(in the rows, 128 means zero)
The rows of Y fall into 3 groups, and each row is roughly a mix of its group's hidden directions; one row fits no group.
Y, 98 rows:
[[ 94 147 151 104 121 149 167 118 122 188 109]
 [120  79  86 104 172 125 152 123  98 123 146]
 [100 116 122 113 143 169 133 176  95 156 164]
 [133 165 118 134 119  89 137 172 116  92 173]
 [136 133 124 128 128 143 159 158 204 103 120]
 [123 177 183 167 125 103 116 105 132 127 107]
 [105 150 142 120 137 156 148 140 141 203 113]
 [156 117 179 170 131 148 107 136 159 110  93]
 [ 82  71 119 150 156 117 148  99 107 135 143]
 [128  76 118 143 129 188 119 164 149 140 117]
 [157 102 115  86 176 102 112 171 143 134 129]
 [ 97 116 124 132 149  72 131  74 112 104 109]
 [163 100  97 174 128 163 155 126 155 117 157]
 [133 135  64 168 129 139  81 144 123 145 130]
 [129 102 151  99 157 124 139 145  97  92 184]
 [116 134 138 110  77 116 105 100 158 158 175]
 [ 89 126  99  95  68 117 114 140 148 138 102]
 [ 97 113  79  92 106 124 154 167 159 111 129]
 [110 105  94 111  70  81 105 113 139 131 129]
 [ 96 118  85 119  98 123 141 174 106 105  90]
 [142 129  94  85 131  86 142 113 108  91 167]
 [128 131 102 141 133 199 148 134 144  94 160]
 [ 95 131 107 113 106 133 143 160  80 129 182]
 [ 72 112  75 123 115 129 127 136  97 137 164]
 [141 173 174 150 126 126 157 101 162 114 160]
 [ 83 109 133 153 113 159 130  92 159 156  90]
 [131 140 154 118 160 131  95  86  79 167 126]
 [ 95  85 138 132 132 165 135 158 115 180 148]
 [168 138 107 151 131 103 108 119 140  71 167]
 [103 107 128 146  73 168 128 135 131 139  78]
 [107  97 152 114 139  76 118 141  91 173 127]
 [ 81 150  69 149 135 159 134 123 114 148 109]
 [157 135 147 111 187 136 140 107 177 132 153]
 [140 141 167 124 172 178 142 113 143 152 162]
 [ 53 139 140 108 134 134 117  97 117 129  94]
 [171 109 124  74 167 120 132 159 146 150 113]
 [109 116 131 148 128 134 140  63 162  84 108]
 [128 140 137 128 140 140 151 144 109 128 212]
 [135 125 159 109 159 156 108  74 138 174 125]
 [130 100 128 187  82 138 132 138 106 108  93]
 [135 129 160 121  97 185 118 160 159 164 120]
 [106  88 142 110 151 134 136 165  88 151 172]
 [106 102 145  75 152 133 168 154 144 151 155]
 [153 105 135 117 169 126 139  91 167 137 179]
 [130 146  64 139 157 105 140 138  85 113 150]
 [146 107 198 114 135 114 134 125 137  98  87]
 [113  74 117 145 108 145 126 102  70 148 136]
 [143 130 144 143  91  84  98  91 129 139 176]
 [150 138 117 125 139 163 144 121 141  58 165]
 [155 124 153 119 110 189 127 171 152 138 155]
 [ 96 121 108 112 160  98 129 150  66 144 150]
 [149 149 117 157 136  76 127 156  91  83 127]
 [157 114 104 136 153  81 148 139 159  83 154]
 [180 105 144  77 133 110 143 116 125  93 102]
 [ 93 130 121 136  70 150 120 152 104 135  81]
 [125  93 109 135 152 146 145 168  93 147 180]
 [164 130 173  99 115 150 172  99 141 124  97]
 [147  89 134 131 101 148 146 109 130  60 147]
 [118 171 144  74 138 129 106 117 171 159 131]
 [ 72 120 154 107 124 141 113 146 109 182 109]
 [129 113 166 155 141  88  85 140 125  83 105]
 [164 179 131 126 131  83 111  99 110 132  92]
 [ 87  89  87 164 153 117 147 108 104 153 131]
 [ 94 149 120 130  53 126 118 161 116 127 120]
 [141 120 101 109 187 105 156 144 120 103 169]
 [134 174  66 129 119 133 137 109 120 158 163]
 [187 101 124 141 141  84 140 144 116 117 167]
 [156 138 154 102 167 102 112 152 140 164  83]
 [ 88 123  68 165 144 123 141 104 109 149 111]
 [147  67 160 128 147 112 145 132 120 112 177]
 [ 99 156 116 170  85 127 126  86 101 103 144]
 [168 160 168 144 149  89 101 123 140 118  92]
 [ 59 150 142  92 134 132 111 123 102 143 100]
 [124 143 116 143  86 113 150 173 149  95 175]
 [150 119 117  85 107 102 149  91  94  82 122]
 [124 111  89 110  86 165 145 102  91 138  96]
 [171 121 146  89 144 113 123 131 123 144  63]
 [103 106 105 155 140 168 123 166 157 148 171]
 [158 103 107  57 143 127 163 136 131 132 140]
 [134 129 178  80 141 103 120 129 112  82 153]
 [157 107 124 118 201 123 135 104 150 121 101]
 [128 179 171 127 161  97 139 132 157 157 146]
 [131 121 146 184  73 128 109 122  96 125 101]
 [ 56 102 120 141 141 147 138  87 124 134 111]
 [121 100 129 185  98 146 152  95 113 115 165]
 [123 162 117  92 161  97 124 141  91 128 178]
 [ 98 102  85  70 115 114 133 126 155 140 153]
 [184 164 117 110 124 129 121 180 116 118 156]
 [ 64 113  93 123 107 121 134 125  91 123 162]
 [137 159 151 135 174 136 123 131  60 136 144]
 [ 50 123 115 144 125 131 118 147 107 162 142]
 [135 157  81 158 147 143 107 150 151 168 161]
 [119 159 126 105 108  78  85 114  86 145 141]
 [157 127  87 170 125 165 150 113 160  96 142]
 [151 138 115 124 196  96 130 136  99 101 105]
 [ 97 142 108 160 149 123 113 156 150 139 192]
 [112 166 120 174 128 110 119 118 140 107 189]
 [150 106 132 177  87 106 120 120 159 103  90]]
One row of each group comes first, with its name. Which group is each row after those in?
[152 151 174  90 120 115 116 112 146  72 126] : Z
[127  64 138 124 115 149 138 136 133  69 143] : K
[118 129 141 122  97 163 148 134 185 142 177] : L

[123 138  96  75 170  86 127 131 122 124 161] : L
[161 114 177 102 122  78 111 155 115 152 134] : Z
[146  93  88  67 138 144 157 144 130 138 146] : K
[101  75 105 116 129 137 100 161 100 144  89] : K
[146 126 165 127 150  86  91 140 122 121  72] : K
[119 177 118  99 116 156 108 177 109 160 118] : Z
[106  87 114 111 154 161 131 106  74 158 121] : L
[140 154 190 151 140 105 136 117 160  96 151] : K
[136 196 129 168 140  97 101 117 134 150 132] : K
